In the data rows, 128 means zero.
Here are some numbered points:
[107 108 116 100 110 131 149  98 106  99 117 156] 0
[126 114  73 162  62 103  89  98  61 141 151 180] 1
[130 118  95 165 120 112 121 100 113 150 107  97] 2
[133 135 144 122 111 173 134 158 130 120 143 165] 3
[114 129 193 119 102 136 150 148  95 101 154 154] 4
[ 98 113  71 103 134  79 109  85 128 155 127 115] 5
[200  97 139 161 146 138  88 164 160 114  94  86] 6
[159 134 110 144 114 159 106 152 147 128 116 106] 7
[125 112 133  86 145 160 146 115  98 111 123 148] 8
[106 131 142 151 113 126 139 101 140 142 152 107] 9
[134  97  60 147 126 123 131  84 142  96 127  72] 10
[144 135  93 145 133 159 114 162 132 148 143 109] 11
[124 115  95 166 121 109 120  96 133 157 111  99] 12
[145 120  44 125 118  71 107 100 123 159  76 112] 13
[136 124 161 106 107 166 146 161 133 106 140 155] 14
[133 134 172 109 105 180 144 150 135 108 134 153] 15
[104 119 125  96 123 121 147 107 114 102 111 158] 16
[138 141 103 144 145  35  85 141 131 189 107 135] 17
[140  99  76 155 152 112 114 103 114 137 100 113] 18
[100 119  71 116  79 110 123 103  71 159 132 211] 19
[113 119 128 101 108 130 152  98 117  99 121 153] 20
[213 202 147 168 194 187  98 138  46  60 127 144] 21
[130 153 121 105 128 144 111 165  93 133 133 176] 22
[128 113 110 100 105 150 126 117  65 112 130 184] 23
[110 133 151 158 119 129 140  92 132 148 130 117] 24
[169  68 128 109  80  94 155 108 111  47 134 160] 25
[111 148 115 126 108 111 139 110 129 121 117 120] 26
[ 69 157 223 132 205 110 147 176 164 129  99 213] 27
[ 75 161 121 162 133 134 150 124 122 172 182 132] 28
[ 99 152 146 155 131 121 145 111 132 145 128 123] 29
[123 113  84 163 128 108 127 101 123 153 114 101] 30
[157 116 173 104 152 193 132 188 117 104 148 137] 31
[130 104  69 134 122 110 109  93 117 131  84  98] 32
[ 96 139 145 156 119 126 145 102 129 141 132 111] 33
[128  93 137  83 106 126 169 106 136 100 149 142] 34
[131 129 169  97 121 170 148 162 147 101 148 143] 35
[112 114 107  91 116 125 135 107  85  98 112 154] 36
[126 146 161 135 155 164 151 206  65  87 173 105] 37
[ 89 150 135 131 110 107 108 124 128 181 148  98] 38
[107 144 174 112 159 131 133 171 147 137 103 188] 39
[113 112 119  96 112 132 150 103 118 101 121 153] 40
[128 100 133  56  71  77  88 146 139 150 126 111] 41
[119 149 128  91 152 113 119 114 125 125 133 120] 42
[126 131 161 102 100 167 133 166 139 116 134 155] 43
[134 134 157 122 106 179 145 157 136 104 138 153] 44
[ 78 153 166 154 155 102 146 119 138 154 125 146] 45
[156 116  89 125 131 103 103  90 124 119 104  79] 46
[102 189 143  83 148 148 133 144 207 166 167 135] 47
[140 111  67 143 126 102 117 101 122 129  95  96] 48
[135 171 127 166 117 133 110 164 127 171 132 156] 49
[130 115  62 120 121 103 103  97 107 134  87 105] 50
[139 113  84 131 118 110 126 104 123 125  91 107] 51
[125 160 171 114 123 189 140 162 162 107 128 144] 52
[139 113  70 130 119 105 119  85 124 115  99 105] 53
[174 122 146 135 118 153 126 192 162 162 122 106] 54
[107 127  96 151 167  77 118 109 134 135  63 127] 55
[ 91 120 100  81 100 136 157 109 128 113 127 148] 56
[150 123  46 118 123 105 124 118 166 113 113 109] 57
[ 85 141 155 163 117 107 145 101 123 143 142 119] 58
[165 102 109 145 103 168 132 137 178 105 145  76] 59
Which two points above are nearest to each new point by angle, seen from the average point of the numbered points? Their numbers follow each, nearest first.
[125 122 148 159  94 102 136 110 120 118 155 142] 58 9
[216  45 230 134 206 143 105   0 255 145   0  77] 6 46
[138 108 117  94 114 119 162 121 139  89 132 153] 34 25
[ 71 157 167 151 175  78 134 115 140 136  95 155] 45 27
[ 83 159 169 156 188 106 134 121 126 152 115 148] 45 27
[168 112 133 118 159 156 102 154 156 125 134  83] 6 7
[101 176 111  91 163  81  85 132  42 142 127 122] 42 22
[114 139 124 134 110 121 127 105 122 112 114 117] 26 33
[148 174 162 136 153 178 122 162 138 112 142 141] 52 31
[ 83 151 126 157 130 135 147 120 127 167 169 133] 28 29
[ 73 101 137 136 112  95 121 167 165 203 163  87] 38 9
[ 88 128 121 108  87  87 122 117  67 111 130 249] 19 23
[103 148 134 154  82 127 122 103  93 143 165 169] 1 19
[200 114  74  87 154 132  96 143 163 159 109 127] 57 6
[187 171 255 139 171 103 169 210 175 235 159 129] 54 39
[214 101 129 141 105 145 106 115 133 139 118  95] 6 7
[161 131 116 149 109 159 109 152 149 128 107 103] 7 6
[176 133 166  89 177 238 114 196  80 111 138 154] 31 3
[140 152 151 141  72 160 108 160 108 112 161 179] 3 44
[154 123 156 103 103 153 140 160 115  91 138 154] 14 44
[ 99 136 138 154 114 124 133 110 119 143 142 132] 58 33
[185 133 113 157 107 152  98 144 121 126 113 107] 7 6
[112  84 202  24 195 130 138 151 179  79 203  87] 35 42
[148 138  40 107 126 105 124 123 179 109 115 107] 57 53
[128 138 148 129 160  83 110  97 128 162 170  74] 38 9
[134 158 162 142 112 167 126 163 148 123 142 126] 52 44
[165 165 170 135 110 167 113 152 157 117 152 120] 52 44
[122  98  78 135  63  81  85  99  63 123 185 173] 1 19
[152  48 117  74  99 142 124 119 137  85  92 157] 25 40
[166 134 120 146 121 146 117 160 149 130 114 106] 7 54
[123 132 199 121 105 149 159 166 105 100 156 141] 4 14
[109 118 110  85 116 134 152 112 121  95 123 156] 40 0
[106 126  80 117 112 100 130  98  98 153 110 187] 19 1
[141 118  55 117 132 100 121 109 153 118  96 101] 57 53
[122 106 184  51 159 138 136 150 149 101 182 132] 35 31
[  0 174 247 138 255   0 158 151 199 162  27 255] 27 45
[112 123 155 157 132 130 140  99 137 150 119 112] 24 33
[111 135 111 115 119 117 128 106 129 113 123 117] 26 5
[182 110 105 133  87 163  87 157 135 113 119 134] 7 6
[162 101 126 114 100 168 113 187 183 164 120 104] 54 7
[201 121 149 188 168  79 139 102 100  63 148 117] 21 25
[231  95 114 177 103  98 122  86 113 118 119  62] 46 2
[ 73 129 113  56  74  99  68 151 122 201 125 118] 41 38
[115 134 130 116 117 209 153 189 133 135 199 176] 3 44
[123 103 182 150 231 109 123  59 218 159  29 134] 55 45
[ 71 131 116 123 151 116 165 176  28  96 181  75] 37 4
[139 183 156 153 165 167 113 165 113 100 128 134] 21 37
[ 79 102 188  74 203  74 127  97 175 121 209  60] 42 9
[140 121  63 120 137 109 114 112 151 128 107 108] 57 48
[116 142 146 144 125 134 115 122 114 163 140 112] 38 24
[162 125 110 149 126 155 113 152 136 118 113 102] 7 6
[ 59 153 144 165 233  36 120 123 160 165  42 167] 55 45
[115 111 159 146 156 116 132 123 155 132 107 146] 27 45
[107 122  99 129 153  72 114  92 122 152 145 128] 5 17
[121 152 162 147 109 158 129 154 144 116 138 119] 52 44
